In the data rows, 128 means zero.
Here are some points:
[100 100 151 155  91 113 123 145]
[153 147 120 105 149 129 118 136]
[115 131 109 140 188 104 145  46]
[146  71 103 142 126  50 120 150]
[143 127 129 121 105 121 126 146]
[ 79  67 194 117  58 126 136  98]
[193 128 159  48 140 160 106 103]
[119 162 199  73  57 173 122 130]
[ 93 151 139 160 143 120 153  93]
[143 176 152  73 128 201 125 124]
[228 139   0 169 255  91  92 163]
[ 74 106 189 159  65 113 122 137]
[101  90 185 104  85 143 140 104]
[181 137  78 111 163 144 103 196]
[110 143 135 141 137 138 119 141]
[195 139  63  88 148 149 127 189]
[ 84 126  50 255 194  50 123 164]
Here are 16 more points, each followed by its number:
[119 184 204  44  64 254 140  94] 0
[113 127 125 139 149 119 135  94] 1
[ 80 111 140 178 101 116 124 133] 2
[160 136 135 102 139 148 120 123] 3
[ 37 155  98 255 188  72 146 111] 4
[146 117 129 101 124 118 140 136] 5
[ 91 114 195 141  95 145 124  93] 6
[118 144 156 114 107 159 134 111] 7
[123 143 141 122 124 141 127 124] 8
[122 126  70 198 159  72 114 180] 9
[ 64  95 190 169  55 141 131 126] 10
[203 138   6 165 254  98 102 154] 11
[138  95  94 156 143  97 116 159] 12
[178 119 160  68 128 149 109 110] 13
[160 155  94 110 154 144 130 157] 14
[ 36  99 130 223 152  51 160  26] 15
Which three of these numbered points are nearest to each point below by angle, seen from the average point of the first points? Their numbers follow each, nearest first.
[ 43  74 155 213  61 100 115 142] > 2 10 6
[109 124 122 137 158 113 139  70] > 1 15 4
[ 87 163 220  85  55 211 125 110] > 7 0 8
[ 92  67 119 149 140  36 123  93] > 15 1 4
[ 94 103 148 160  99 115 126 135] > 2 10 6
[139  96 146  95 119 102 153 135] > 5 13 6
[170 170 116  78 166 162 118 102] > 3 14 13
[106 169 211  85  76 207 138  95] > 7 0 8
[166 157  87 107 159 141 126 156] > 14 11 3
[187 210 150   7 119 250 110 110] > 3 0 13
[149 154 154  87  77 179 127 164] > 0 7 8
[139  91  92 151 136 101 113 178] > 12 9 11
[ 64 144 119 239 159  82 140 119] > 4 15 2
[ 93 211 146 147 111 176 128 125] > 8 7 0
[ 57  77 173 179 108  97 142  89] > 2 15 10
[159 169  95 115 156 154 111 152] > 14 11 3
[128 142 124 122 130 126 122 126] > 8 7 0
[160 133  73 146 185 111 117 136] > 11 9 14
[158 147  22 177 207  97 138 134] > 11 9 12
[109 117 148 138 103 125 128 131] > 10 6 2
[162 140  91 119 153 145 109 168] > 14 11 3
